(in the rows, 128 means zero)
Which row each row swaps with, under one turn or mirror:
tadu: [142 170 141 111 101 132 145 140 146 138 130  90]
kufi: [134 149 102 137  89 151 121 112 113 143 147 106]
dasar: [128 115 110 117 109 118 127 114 146 110 153 111]
zat: [145 113 112 125 113 162 169 129 133 132 130 136]
tubi: [127 116 136  99  98 131 133 143 147 142 116  90]
zamo: [152 109 121 133 117 162 171 133 123 128 127 126]
digo: [144 127 128 132 113 145 146 139 107 130 162 149]
zumur: [153 122 126 133 114 103 120 118 135 107 128 118]
pabes: [147 169 149 116  95 130 144 128 149 131 120  95]
negu: [166 129 132 121  88 161 125  98 110 147 138 129]
tupur: [161 139 140 122 126 145 143 137 115 133 170 135]
davik: [116 140 126 124  82 151 136 136 148 123 107 114]
mafu: [140 151 138 104  87 165 106 118 122 135 138 127]
Vigur: [155 128 114 143  91 135 151 117 145 160 115 121]
bomub: [125 151 114 119  95 110 116 139 128 120 138 122]
robed: [153 138 144 119 123 142 166 146 122 129 164 128]
boz: [162 131 152  89 103 148 140 128 117 114 146  89]
gifol: [152 132 118 133 105 160 103 120 115 131 111 103]
givo: [132 121 137 154 101 120 157 136 120 145 134 131]
losu: [161 131 155  94  98 138 125 122 134 132 134  80]
nis: [163 131 156  93 115 142 157 139 130 121 140  92]
Tuz: [151  93 125 137 111 136 130 102 138 128 130 103]

bomub pairs with Tuz
davik pairs with Vigur
robed pairs with nis
gifol pairs with kufi
zat pairs with pabes

Which row each row swaps with, under one turn or mirror:
neta: [160 113 135 130 143 120 124 130 136 109 141 127 125 129 140 125 118 117
 111 134 145 112 115 143 154 139 124  96]
let: [143 103 159 148 114 161 145 112 109 134 143 110 134 153 136 112 143 130
 132 107 146 131 125 140 144 114 114 123]
kazaz: [107 137 105 133 121 126 111 157 124 128 130 123 123 124 114 141 117 124
  98 155 147 114 141 117 112 128  88 114]
fesi: [114 118 100  94 134 138 120 121 108 126 154 116 124 169 127 124 132 151
 135  97 146 132 165 131 119 123 110 155]
Lomud: [ 79 136 117 102 142 121 122 139  92 171 143 116 119 143 121 128 137 143
 126 139 124 144 156 117 126 134 136 144]
fip: [156 122 147 145 123 124 127 120 151 126 136 120 135 134 138 120 122 113
 118 130 141 119 118 127 153 111 128  94]
veb: [154 119 142 139  94 141 125 131 145 174 136 134 123 141 131 130 123 117
 124 118 139 112 137 113 161 129 120 115]
buvet: [138 134 122 167 134 139 109 128 147 121 143 122 121 127 132 130 118 139
 124 126 137 148 138 110 174 140 143 126]
Sifid: [101 137 126 122 134 113 121 123  88 121 138 151 122 143 137 127 133 141
 144 108 135 147 149 135  91 151 102 137]
Peg: [113 137 116 144  89 117 128 137 136 118 133 125 131 152 127 145 118 133
 120 142 141 113 144 146  88 116 117 126]
kon: [ 88 139 113 122 141 146 128 154 113 136 132 120 119 127 116 147 126 132
 102 147 123 127 153 121  84 122 138 131]
gom: [128 126 136 133 110 130 137 118 108 124 149 109 128 169 149 116 128 152
 163 100 120 138 152 133 117 130 131 152]
suro: [141 131 137 145 126 127 124 130 156 132 133 140 133 121 123 135 118 114
  97 150 138 109 125 137 142 118 114  96]
dapak: [153 116 145 104 132 143 127 135 142 137 133 144 119 143 135 131 116 113
 109 140 159 108 127 155 135 123 121  95]
gok: [ 96 145 101 150 135 134 105 143 126 140 142 125 113 126 116 142 122 147
 116 143 135 152 154 110 151 147 142 144]
vifik: [ 97 124 112  93 160 118 120 143  85 147 148 123 111 139 127 130 131 144
 123 138 128 135 147 135 133 160 131 141]
Dup: [108 128 123 116 103 137 121 143 113 201 139 133 114 144 119 136 131 134
 126 127 130 124 158 110 143 142 123 142]
vedab: [142 115 104 117 117 135 119 121 148 103 144 123 133 158 125 134 121 128
 111 111 163 110 144 142 118 106 101 122]
Bub: [142 120 138 127 144 142 124 126 101 127 149 103 123 145 145 102 128 141
 151  99 124 140 144 102 157 140 105 138]
Riri: [155 119 152 141 147 159 139 124 127 110 142 107 128 135 147 116 126 127
 134 104 116 133 134 115 130 118 147 120]
Dodi: [ 91 120 115 126 138 127 126 148 128 163 135 133 112 118 130 130 127 133
 126 129 119 146 150 126  76 143 142 129]
Viru: [ 84 120 124 130 109 148 135 138  94 157 136 119 126 147 109 140 144 135
 104 145 150 128 143 145 105 119 107 134]
Fof: [140 127 144 133 111 152 128 126 165 122 135 142 133 124 125 133 118 114
 114 142 140 117 126 131 150 115 115 104]
Bek: [150 107 145 149 136 135 133 126 154 136 138 128 122 120 150 112 122 120
 141 105 120 141 129 126 107 133 143 109]
timul: [138 131 139 145 123 114 121 116 121  98 133 154 131 138 143 127 124 123
 136 108 146 131 131 141 102 137  97 109]
Nul: [102 132 135 107 156 134 129 127  94 168 151 125 119 142 130 114 136 150
 139 122 109 146 157 120 146 145 131 152]
Kek: [114 120 137  73 152 145 128 138  95 167 145 136 106 156 135 122 129 139
 133 127 139 133 152 144 131 143 133 137]
vuma: [ 86 133 130  94 136 154 129 132 105 161 149 132 117 141 122 125 135 147
 139 128 116 148 160 119 141 141 127 157]

vifik pairs with neta
Kek pairs with dapak
suro pairs with Nul
Dodi pairs with Bek
let pairs with Viru

Which row each row swaps with, under one turn or mirror:
D: [105 117 114 153 143 103 103 127 115 131 132 163  86 108 142  86 137]
V: [112 116 139 136 127 131 111 145  90 146 120 118 141 119 131 142 122]
Y: [113 120 114 145 141 104 120 117 117 119 150 152  91  96 144  74 108]
W: [132 118 124 136 124 120 112 148 154 122 128 155  87  97 163  79 126]
Z: [125 106 148 133 122 146 103 181 125 130 126 133 115 125 154 115 108]
G: [128 123 136 137 128 133 115 160 148 120 138 157  88 110 161  85 113]
U: [138 128  98 140 119  96 122 111 123 112 149 133 116  81 138  96 116]
P: [125 117 137 135 121 137 118 139  94 141 118 108 150 113 137 134 124]
E: [126  93 143 130 115 139  96 176 124 134 109 122 125 120 153 120 119]
L: [147 122 102 136 110 109 122 125 146 118 125 135 106  73 149 100 136]
S: [116 146 117 143 137 109 130 112 126 132 141 157  93  92 144  91 129]
H: [130 146 115 142 132 117 137 107 128 126 138 144 104  88 147  85 132]
K: [107  91 135 138 132 125 103 149  83 134 128 115 134 121 133 121 101]
X: [ 98  96 130 147 136 119  91 153  88 141 117 135 119 128 132 123 130]
T: [132 107 113 134 111 110 109 136  98 121 134 105 150  98 129 131 110]
C: [144 101 117 131 101 124 109 148 121 130 109 107 138  92 140 136 130]

D pairs with X
K pairs with Y
T pairs with U

Which row each row swaps with, under one turn or mirror:
fezi: [101 115 111 132 106 152 137 146 112 142 144 148 131 125 136 123 107  90
 102 146 121 122 108  96  94 163 114 130 123 128 141 151 111 122 129  94
  89 131 137]
Kaper: [136 135 149 124  83 151 121 136 128 162 125 135 130 116 128 130 106 123
  94 145 104 115  94 108 107 136 139 151 131 160 122 149 122 150 110 127
 151 127 132]
zelez: [129 139 134 125 107 126 125 158 170 143 108 151 120 134 124  95  93 135
 129 150 104 148 119 108 128 149 115 122 148 124 150 136 113 150 131 140
 122 115 149]
Bikid: [113 128 145 129 109 130 152 172 159 142 140 132 107 138 112 116 102  96
 148 144 132  91 135 144  96 139 109 123 138 122  86 150 117 120 142 120
 125 129 143]
rar: [125 141 150 103 110 100 128 169 167 127 117 154 120 108 141 114 117 114
 112 114 137 133 117 126 138 150 120 109 149 127 132 133 136 122 103 140
 145 110 135]
Veko: [127 120 114 113 101 117 146 163 154 151 150 134 143 153 116 118 141 118
 141 115 137 108 163 134 111 156 116 142 124 108 134 138 156 139 127 108
 136 123 136]
rize: [114 123 116 135  97 154 137 138 116 154 138 162 130 125 129 120 109  98
 105 152 120 125 124 103  93 168 116 142 130 141 149 167 112 129 140 101
 100 124 145]
Dolu: [122 130 131  93 123 145  97 134 152 148 123 122 147 122 138 122 119 116
 138 114 120 134 120 105 113 131 112 135 116 142  99 104 121 121 117 141
 156 144  99]
poz: [113 124 114 120 137 124 131 132 136 159 146 143 148 132 122 140 124 105
 153  99  86 108 125 132  91 109 135 121 135 140 113 138 118  91 130 143
 133 140 139]
pime: [106 121 118 111 155 118 155 175 138 138 147 122 136 122 128 124 135  83
 134  96 142 117 120 124 107 127 109 109 130 111 107 120 112 112 125 127
 127 136 140]
mozu: [132 136 144 127 120 129 157 139 128 120 121 157  90 124 120 117 115  82
 114 135 138 100 144 124  99 142 114 145 145 138 161 136 118 115 132 132
 111 155 134]
Tisos: [123 135  96 124 110 106 135 112 154 136 121 151 127 138 156 135 117 122
 162 132 135 136 146 107 130 120 123 135 138 124 151 142 143 123 156 122
 104 146 143]
Lelo: [129 142 152 163 124 138 116 161 124 138 152 129 119 132 118 101 109  97
 126 150 128 111 148 125 110 149 108 111 143 150 126 145 115 160 104 127
 148 120 123]
tet: [124 139 136 133 122 117 155 133 151 154 104 159 124 113 126 121 129  97
 133  95 129 118 143 138 114 132 136 131 150 148 128 153 114 136 165 137
 161 142 151]
Dunup: [115 140 119 144 107  99 109 131 136 123 152 130 125 130 169 136 112 106
 144 147 143 112 112 118 139 114 128 112 170 112 114 141 151 138 114 113
 128 133 138]
Fasip: [123 134 142 135 127 120 133 161 109 148 110 135 143 105 153 116 159 125
 162 156 112 106 135 103  98 141 116 144 136 130 132 148 136 141 110 125
 124 111 125]
mizo: [118 127 137 135 107 133 148 129 177 134 152 146 149 142 138 142 141  89
 108 122 152 124 128 101 109 129 132 125 127 113 101 156 146 142 122 115
 151 162 150]
Faf: [125 133 121 129  87 126 120 136 158 161 140 128 121 120 131 121 133  96
 158 123 102  89 144 126 141 116 129 133 153 122 139 140 125 153 110  91
 113 151 128]
soz: [127 122 146 109  84 162 124 132 127 146 114 122 136 124 130 137 108 125
 117 117 108 128  86  97 116 129 137 159 129 153 134 139 129 152 113 122
 144 133 130]
vog: [143 134 126  98 130 130 120 145 157 150 121 121 137 124 120 119 133 118
 141 101 119 133 135 116 110 119 113 130 108 150 112 103 121 127 120 152
 158 145 114]
Vop: [116 137 119 149 134 134 128 150 126 144 104 121 154 105 122 124  88 136
 122 146 104 145 122 139 102 138 121 124 100 149 146 124 130 127 129 122
 143 125 133]
samil: [109 138 127 141 110 104 120 149 131 124 161 123 122 126 162 143 102 112
 131 158 143 103 109 112 133 119 125 111 159 110 113 143 150 138  98 111
 120 124 133]
Fuvo: [125 141 113 138 101 160 134 142 102 125 177 139 130 134 127 134 129 133
 101 141 123 129 125 127  84 145 130 147 133 136 134 153 129 133 107 129
 136 150 127]
Fizo: [118 138 120 143 106 139 138 124 146 133 128 107 122  85 145 139 106 108
 136 158 161 136 147 120 134 122 124 123 138 131 125 155 119 109 116 140
 144 160 140]
vage: [118 140 119 132 133 129 128 152 162 131 137 152 134 112 135 109 154 123
 101 112 101 114  94 137 129 128 132 137 126 157 120 129 135 134 121  92
 149 130 122]
vun: [109 132 125 109 132 138  81 135 136 142 148 128 142 121 150 117 116 110
 127 147 130 117 119 101 102 147  99 114 127 135 102 115 113 110 106 125
 129 134  97]
nibit: [103 131 119 142 140 118 141 132 132 145 125 139 125 123 123 127 100  95
  97 166 128 110 114  88 115 114 124 135 166 138 140 154 105  96 119 142
 140 128 143]
gutuk: [124 108 125 114  91 146 157 138 131 140 111 128 137 130 134 143 115 124
 128  87 121 137  94 106 112 119 145 157 128 132 139 148 131 147 137 114
 120 139 152]
zomo: [ 98 111 108 105 145 126 155 168 133 138 137 129 141 122 135 128 138  91
 138 100 141 125 113 118 104 141 114 119 120 113 110 126 112 104 137 111
 106 141 144]
bili: [105 141 131 125 121 114 116 147 109 154 103 134 153 134 119 143 125 107
 153 155 121 108 148  82  92 116 104 121 146 141 149 152 115 138 110 124
 117 147 132]
fuboz: [126 135  98 139 100 106 120 113 139 124 124 141 128 135 158 136 110 119
 168 136 140 139 142 112 131 119 122 127 151 127 148 146 151 135 143 122
 113 140 144]
simu: [118 161 117 143 119 114 154 106 175 135 138 136 133 143 118 135 101  85
 107 114 138 145 115 108 108 127 143 120 120 125 119 138 116 133 127 105
 149 132 126]

poz pairs with Fuvo
tet pairs with Lelo
fezi pairs with zomo
simu pairs with Fasip
rar pairs with zelez
Dolu pairs with soz

Which row each row swaps with, under one turn or mirror:
rinuf: [103 145 124 133  78 128 154 137 115 106 134 152 154 118 117  99 148 111
 106 108 150 143 119 130 128 107 103 110 120 166]
zunu: [ 95 136 118 118  83 130 141 141 111 114 126 141 152 127 121  95 139 111
 111 112 159 145 115 114 128 101 105 117 110 155]
gav: [121 145 120 114 108 115 126 123 119 104 145 193 139 121  91 139 122 106
 120 120 118 148 137 140 102  86 152 134 100 132]
mamud: [112 115 126 134 134 136 140 119 136 110 108 121 127 126 132 117 113  89
  96 100 144 139 107 103  84  85 114 146  87 138]
geg: [107 121 145 127 158 153 145 116 127 114 148 146 127 138 131 158  83  99
  90 122 111 128 132 170 109  97 126 122 135 155]
ruv: [117 134 139 153 105 123 166 110 128 105 166 168 136 109 102 137 122 101
  83 132 125 146 143 166 106 102 119 112 140 161]
tof: [122 119 109 141 101 128 109 125 131 131 148 130 155 121 123 143  95  99
  99 145 147 152 138 114 107  91 125 129  80 136]
nagog: [119 124 150 147 134 161 139 145 137 131 114 108 135 148 135 151  97 115
  97 106 129 124 114 151 127 112 126 122 131 169]
delo: [ 99 142 130 108 124 145 124 159 106 132 121 158 156 145 112 105 133 125
 119 103 133 130 120 157 130 111 131 135 142 136]
tude: [133 134 120 132 113 113 124 106 122 116 135 181 131 107 103 157 117 100
 105 129 120 160 146 144  95  89 148 133  91 133]
furad: [109 150 132 107 117 134 133 153 109 114 128 180 146 139  96 117 136 120
 129 103 119 130 124 158 118 103 147 136 136 137]
kol: [131 126 146 150 121 155 140 155 120 149 109 117 144 133 121 143 123 112
 113 120 130 125 128 165 117 126 139 130 148 150]
piruv: [112 120 149 130 160 158 145 120 129 109 120 126 126 146 142 153  88 103
  99 102 116 125 122 156 112  96 119 119 123 166]
Tok: [122 116 119 155 116 133 127 125 151 120 129 114 137 123 128 139 101  91
  78 124 143 145 114 107  90  88 125 137  83 140]
nam: [114 126 120 125 108 135 141 129 123 118  94 130 127 119 130 110 132  95
 111  95 150 144 104 101  99  96 116 143  86 141]
goge: [121 127 144 150 120 128 164 108 124 113 151 160 125 111 108 155 117  96
  87 138 117 144 146 174  99 104 134 114 145 157]

tude pairs with delo
geg pairs with nam
furad pairs with gav

Which row each row swaps with, under one turn or mirror:
Zeg: [131 128 135  99 144 160 133 146 123 112 168  98 119 132 147 117 102 162
 114 169 110 122 119 123 117 106 163 142 124  86 133 160 112 133 112 155
 147 134 129 136  87  83]
nevi: [128 122 121  97 155 105 130 160  99 111 101 189 159  92 151 139  87 132
 140 141 120 146 114  94  97 120 135 113 136  97 134 147 121 116 107 105
 129 177 107 129 121 103]
gebas: [104 119 137 103 124 144 142 140 109  86 115 164 151 112 135 103 109 129
 146 117 101 129 129 139 153 134 169 133 108  71 127 128 108 107 102 103
 162 129 120 153  85 115]
pamed: [149 130 135  95 136 120 142 150  92  97  96 193 141 104 159 130  98 155
 145 156 119 144 100  92 118 134 138 107 139  93 146 129 104 113  87 111
 149 171 108 139 130 100]
Gavis: [121 131 128  87 142 118 143 153  93 109  89 194 152 101 161 134  85 135
 152 133 117 129 128  95 108 142 129 110 125  84 142 132 120 115 113 107
 144 178 113 135 119  98]
tob: [130 114 146 109 126 141 142 134 105  88 115 145 133 116 126  93 117 138
 136 128  94 126 134 116 143 136 176 131 102  59 112 133 108 110  97  94
 154 118 119 156  83 115]
tenak: [144 139 129 126 142 133 135 156 105 100 156 132 138 120 157 138 105 167
 122 165 112 134  77 129 130 124 158 129 127  83 143 157 120 130  73 141
 159 152 133 135  86 106]
zavis: [122 128 117  90 151 112 128 155 100 119  94 191 149 100 163 138  81 129
 134 144 122 143 130  88  93 135 126 113 134  91 137 150 121 127 114 110
 133 177  99 136 110  99]
Fetu: [102 114 135 103 127 134 127 139 103  90  95 159 145 107 129 101 110 119
 143 112 112 120 160 109 123 135 170 132 108  65 117 141 121 121 117 109
 153 131 102 160  76 109]
vifo: [133 128 136  61 124 111 119 137 101 109  96 112 141  82 143 121  90 124
 149 150 121  99 137  82  98 133 150 147 106 100 115 172 127 156 118 126
 140 139 109 144  81  88]
gak: [134 132 146 108 135 164 128 151 122 127 164  98 112 119 152 111 101 157
 107 155 103 123 116 121 127 115 168 148 109  77 126 157 114 135 101 152
 138 141 123 143  84  90]
magaf: [130 128 136  47 131 111 118 144 106 113  97 143 133  85 146 127  87 122
 140 154 120 119 126  69  93 119 133 145 127 115 125 161 112 143 125 133
 123 158 104 141 115  77]
nafu: [127 135 138  53 132 111 121 148 113 109 106 138 131  85 150 129  89 128
 136 163 120 129 105  71  98 113 129 145 142 121 130 154 108 140 112 144
 124 165 108 136 123  78]
topo: [123 135 138 116 143 161 136 152 115 113 156 105 118 133 148 103 104 156
 100 148  99 127 125 124 122 121 174 139 110  63 125 146 116 125 102 143
 156 129 130 139  77 105]
repiz: [121 134 133 109 150 119 126 152  97 108 108 195 155 101 162 136  96 148
 137 149 111 146 100 106 112 133 137 104 140  82 139 140 111 101  90 109
 143 174 109 135 114 123]
Pegor: [123 132 133  56 137 129 117 148 118 111 125 129 118  93 141 130  90 132
 124 167 120 131 105  84  93 108 135 153 139 126 129 163 109 146 114 151
 119 154 114 138 117  73]
dem: [106 120 147  91 126 136 121 129 103  98  94 152 147  98 134  95 108 125
 145 126  99 118 145 110 128 141 167 128 105  66 109 141 106 110 108  95
 152 123 106 156  79 127]
Ter: [133 131 139  98 129 160 127 151 126 106 158 110 106 124 150 117 108 163
  93 172 102 134 118 123 117 113 175 143 112  69 131 148 111 135 108 149
 150 132 126 136  84  96]
Gaped: [132 130 137  50 125 124 115 148 123 109 118 130 119  85 153 135  92 137
 119 179 119 131 117  82  90 108 142 148 129 110 132 158 109 149 125 148
 124 160 107 131 114  77]
maz: [133 112 134  98 120 127 151 129 100  91  99 162 145 114 138  99 102 139
 141 128 103 127 141 114 129 138 164 117 106  62 112 130 107 107 102  86
 165 119 118 151  91 118]
Lapun: [108 111 128  99 136 144 129 145 104 102 105 147 157 103 134  96 101 126
 134 119 115 127 157 131 121 125 184 128 102  75 115 143 115 123 117 102
 161 119 103 147  77 116]
nos: [148 147 122 112 154 132 132 157 101 123 148 108 149 113 169 140  87 162
 117 159 122 118 105 122 104 128 159 128 108  83 134 170 139 144  90 141
 154 157 135 135  79  98]
retom: [125 115 113  97 143 107 141 150  99 101 102 194 168  99 154 134  86 136
 141 137 121 148 114 113 107 119 140 106 134  92 127 139 114 107 103  95
 149 158 111 133 117 114]
deva: [130 136 139 101 142 167 132 149 115 115 157 107  98 133 142 109 103 160
  99 160 103 126 122 114 109 123 166 144 115  77 127 152 113 135 104 149
 144 128 132 141  86  92]
dudok: [120 116 140 106 117 146 135 132 114  85 120 154 132 121 133  96 118 133
 130 134  96 137 123 126 154 139 169 137 114  65 120 134 101 116  91 105
 158 118 112 163  76 115]
vifa: [126 130 130 116 140 117 136 153  97  88 107 201 143 113 151 136 106 147
 141 140 117 146 103  97 121 133 138 111 144  80 147 134 115 109  89 122
 146 176 109 147 117 105]
det: [137 132 145  64 130 129 118 150 120 126 127 120 122  85 155 129  86 137
 131 166 119 122 108  81 105 111 135 151 128 116 128 164 111 146 112 152
 114 168 105 140 115  70]
mekor: [137 127 139  55 134 130 124 139 121 113 129 113 121 104 148 129  91 144
 137 177 121 113 118  82  98 109 133 146 136 115 133 164 108 144 124 152
 127 153 115 136 112  64]
fofu: [132 131 135 121 143 158 136 155 112 107 165 128 120 139 147 112 110 161
 102 149  99 135 107 133 134 119 174 134 117  66 134 146 112 119  92 139
 156 132 132 142  83 106]
Sived: [148 139 142  62 115 114 124 131 110  94 115 100 146  83 145 125 101 136
 148 162 118 106  98  97 124 127 152 156 110 112 119 168 117 152  90 135
 144 138 123 157  89  84]

pamed pairs with Lapun
repiz pairs with dem
zavis pairs with dudok
Gavis pairs with gebas
Fetu pairs with vifa
nevi pairs with tob
Zeg pairs with mekor

